Named moves (each a turn or a mirror), then the moves between two rows, first move first; the first pair answered:
E (before |-> after):
[-0.63  1.71 -0.71  2.36 -1.76 -2.94  3.05  0.56] |-> [ 2.27 -3.94  0.06  2.17  0.39 -1.38 -1.40 -1.03]
[-3.19 -1.30  0.09 -1.55  2.70  3.83  3.62 -1.57] |-> [-2.97 -1.97  0.20 -1.71  2.91  3.79  3.07 -1.79]
[-0.11 -0.20 -0.64 -2.86  2.52  3.71  0.81 -3.31] |-> [-1.30  1.94 -1.11 -2.57  1.51  2.92  2.45 -2.71]
L (before |-> after):
[-0.46  2.12 -1.03 -0.67 -0.54 -2.21 -1.56  0.24] |-> [-0.39  2.21 -0.91 -0.56  0.23 -2.20 -1.47 -1.10]
[ 0.18  0.87  0.68  2.23 -1.19 -2.41  1.23 -2.18] |-> [ 0.11  0.48  0.70  1.54 -0.02 -1.19  1.51 -3.52]
[ 1.26 -4.31  1.05  4.34 -0.20 -2.15 -1.16 -0.93] |-> [ 1.39 -4.04  1.03  4.17  0.56 -1.79 -0.95 -1.95]
J (before |-> after):
[-1.03  1.81 -0.99 -2.27  1.40  2.22  3.11 -0.13] |-> [-0.24  3.24  0.28  1.38  1.22 -2.64  1.30 -1.78]
[ 0.08  4.87 -0.42 -0.84 -2.15 -2.47 -0.10  0.63] |-> [ 1.80  2.46 -0.32 -1.46 -1.67 -2.41 -3.49  1.80]
[-1.11 -2.18 -0.73 -0.86  0.89  4.68 -1.18  0.81] |-> [-3.51  1.84 -0.53  1.53  0.01  2.36  2.64 -1.21]
[-1.45 -0.82 -1.32 -2.06 -0.21  3.24  2.34  1.21] |-> [-2.09  2.24 -0.24  1.90 -0.70 -1.33  3.03 -1.03]
Pairs:
Each pair is 2 to 3 moves apart.
[ 2.51 -3.39 -1.17 -0.34  0.37 -0.12 -2.36  2.28] |-> [ 0.10 -2.53 -1.91 -2.02  0.56  3.21  2.01  1.52]
J then E
[-0.86  1.40  0.00  1.18 -0.53 -1.70  1.39 -0.92] |-> [-0.23 -0.79  0.22 -0.08  1.34  0.72  0.62 -2.99]
L then L then E
[ 0.04  1.95  1.78 -0.63 -0.37 -1.27  0.13  0.16] |-> [-0.66  1.27  1.63 -1.50  0.17  0.59  1.21 -0.84]
E then J then J
[-0.98 -2.38 -0.33  1.08 -1.33  1.88 -1.18  1.77] |-> [-1.03 -1.78 -0.39  1.25 -1.61  1.45 -1.38  2.38]
L then L then J
[-0.98 -1.96  0.21 -1.11 -0.04  2.66  1.53  0.53] |-> [ 0.14 -2.76  1.31  1.58  0.80 -0.20 -0.59 -1.84]
E then J then E
[-0.38  2.40 -1.24  0.29 -0.23 -3.96 -2.02  1.98] |-> [-0.49  3.12 -0.86 -0.17  2.27 -2.80 -1.29 -2.36]
L then L
[-1.74  3.37 -1.78  1.05 -3.75 -0.27  5.40  1.72] |-> [ 3.10 -5.08  0.08  0.53  1.71  2.47 -1.54 -3.74]
L then L then E
[ 2.92  1.12  2.84  1.29  0.29 -2.44 -4.09 -0.67] |-> [ 0.75  5.19  2.41  1.11 -0.21 -2.54 -0.61 -1.27]
L then E
[-0.57  2.45 -0.72 -4.50  1.09  3.63 -0.25 -1.51] |-> [ 0.59  4.64  0.60 -0.54  0.02 -2.80 -2.79 -2.36]
J then J then E
[-1.85 -1.25  1.84 -0.22 -2.48  1.17  3.78  3.07] |-> [ 0.83 -5.20  2.82  0.35 -0.98  0.93 -0.18  1.86]
L then E
[ 1.18 -0.18  0.62  2.25 -0.06 -3.03 -2.27 -0.09] |-> [-0.22 -2.02 -0.59 -1.32  1.09  3.40  0.82 -0.02]
J then J then E
[ 1.93  2.18 -0.89 -4.07 -0.36  1.24 -3.72  0.17] |-> [-0.04  5.10 -0.58 -2.56 -0.07  0.12 -0.49 -2.97]
J then J then L
[ 0.63  0.48  0.49 -2.75  1.90  4.25  0.63 -1.50] |-> [ 2.88  1.01  1.68  0.86  1.11 -1.50 -3.67 -1.58]
E then J then J
[-1.22 -0.85  0.68 -3.36  0.21  4.05  0.05  0.63] |-> [-2.74  3.60  1.30  0.39 -0.75 -0.68  1.96 -1.43]
E then J
[-0.12  2.20  1.23 -2.12  4.01  2.18 -0.51 -4.91] |-> [-1.93  3.73  0.16 -3.55  2.17  3.75  2.51 -1.50]
L then E
[-0.56 -1.73  2.63  4.89 -2.45 -1.80 -2.48  1.99] |-> [-2.90 -1.81  1.05 -0.16 -1.28  5.52  2.27  1.50]
L then J then J
[-1.24  3.32 -1.50 -0.13 -1.91 -2.09  1.59  2.92] |-> [ 0.21  3.85 -0.47  0.91  0.76 -3.82 -0.81 -2.16]
J then L then L
[-2.07  2.69 -2.23 -4.37 -0.97  2.53 -0.76  2.77] |-> [-0.34  3.53 -0.75  0.08 -1.42 -4.02 -4.21  1.06]
J then J
[ 2.18 -1.24  0.04 -3.73  2.61  3.63 -1.77 -1.16] |-> [ 1.28 -2.42  0.33 -2.49  2.67  4.52  0.06 -1.91]
L then J then E
[ 0.79 -2.13  0.99  3.85 -0.62 -2.05 -1.29 -0.24] |-> [ 0.97 -3.68  0.10  1.51 -0.97  0.32 -1.42  2.66]
J then L
[ 1.89  7.40  2.14  0.53 -1.34 -3.44 -1.38  0.77] |-> [ 1.94  3.70  0.60 -5.45 -0.64  4.33 -0.52  3.84]
J then J
[ 1.37 -3.58  0.38 -1.91  2.42  3.59 -2.27 -0.65] |-> [ 0.15 -0.13  1.79  3.22  2.32 -1.37 -0.27 -4.79]
J then J then E
[-0.78 -1.29 -1.75  1.55  3.01  2.54  0.50 -2.03] |-> [-1.87 -0.03 -2.38  1.02  1.81  2.97  2.34 -0.34]
E then L
[ 1.07 -1.38  1.07  3.31 -0.08 -4.22 -4.35 -1.79] |-> [ 1.24 -4.61 -0.02 -2.14  1.87  3.11 -3.56 -1.33]
L then J
[-0.91  4.22 -1.79 -1.54 -2.00 -0.47  2.02  3.73] |-> [ 3.39 -2.90 -0.20 -1.15  1.76  0.70 -4.64  0.03]
L then E
[ 0.09 -1.76  0.98 -0.38  2.99  4.43  1.07 -2.68] |-> [-1.16 -0.29 -0.19 -0.26 -1.32  3.15  2.70  4.34]
L then L then E
[-2.05 -2.85  1.15 -0.12 -0.67  3.95  3.68  0.88] |-> [ 0.06 -5.15  2.68  3.22 -0.43  0.18  0.05 -0.08]
L then J then E
[ 0.01  2.68 -4.16  0.66 -0.92 -1.72  2.28  0.48] |-> [ 0.37  1.07 -4.72 -1.33 -0.87  1.00  1.89  1.54]
J then J then J
[ 0.58  0.21  1.22  2.48  3.43 -1.10 -1.54 -6.04] |-> [ 2.19 -4.07  0.40 -1.08  3.00  2.97 -4.00 -1.96]
J then L
[-0.27 -3.58 -1.04  0.59 -1.90  3.31  2.11  3.01] |-> [ 1.13 -5.32  0.44  3.30 -0.41  1.39 -0.03 -0.32]
E then J then E
[ 3.05 -2.32 -0.18 -1.25  0.55  4.39 -2.71  2.48] |-> [-0.23  4.57 -0.90  0.14 -2.29  1.37  2.02  4.16]
E then L
[ 1.10  2.59  0.85 -1.97  1.50  0.23 -2.98 -1.45] |-> [ 1.04  1.40  0.69 -2.90  1.43  1.64 -2.96 -0.04]
L then L
[ 0.86 -2.44  0.69 -1.01  0.03  2.09 -1.75 -2.85] |-> [-1.01 -1.31  0.27 -1.25 -0.69  3.23  1.47 -2.36]
L then J then E
[-1.06  1.57  1.03  0.30 -1.05 -0.39  6.26  4.77] |-> [ 3.80 -3.51  3.12  2.99  0.74 -3.77 -1.41  2.60]
J then E
[ 0.29 -5.09 -0.12 -2.20  2.93  7.31  1.55 -1.08] |-> [ 2.36 -3.22  2.46  5.26  2.98 -2.68 -2.99 -4.61]
E then J then E
[ 1.39  1.71 -0.34 -2.81  0.14 -1.56 -1.28  2.71] |-> [ 2.27 -1.08  0.14 -2.35  1.58 -0.89 -2.76  0.62]
J then J then E
[-0.07 -3.03  0.80  4.57 -2.85 -2.59  1.01  2.94] |-> [-0.97 -1.05  0.42  4.20 -3.32 -2.87  2.26  3.49]
J then E then L
[-1.64 -1.07  0.68  2.28 -2.45 -0.06  2.21  3.09] |-> [ 0.13 -1.92  1.18  2.92 -2.01 -1.76 -0.95  2.94]
L then J
[ 2.55 -2.26  1.17  2.19 -0.77 -3.25 -4.65 -0.32] |-> [-1.91  4.15 -0.09  1.79 -3.11 -3.28  2.29  0.92]
J then E then J
[ 1.45 -2.15 -1.52 -0.36  0.96  0.89 -1.67  3.56] |-> [ 0.22 -2.70 -1.44 -0.54  1.74  3.03  0.36  1.54]
J then E
[ 1.09  4.94 -0.70 -1.15  1.11 -0.41 -0.08  0.32] |-> [ 0.45  4.27 -0.39 -0.79  2.26  0.58  1.18 -1.69]
E then J then J
[-0.39  0.27 -1.06 -3.17  1.15  2.28  0.87  0.02] |-> [-1.40  2.47 -0.86 -0.71 -1.20 -1.10  2.20  1.83]
L then L then J
[ 1.69  3.63 -1.68 -3.33  1.19  1.20 -3.31  3.95] |-> [ 2.06  4.41 -0.76 -1.20  0.89 -1.85 -4.32  2.77]
J then J then J
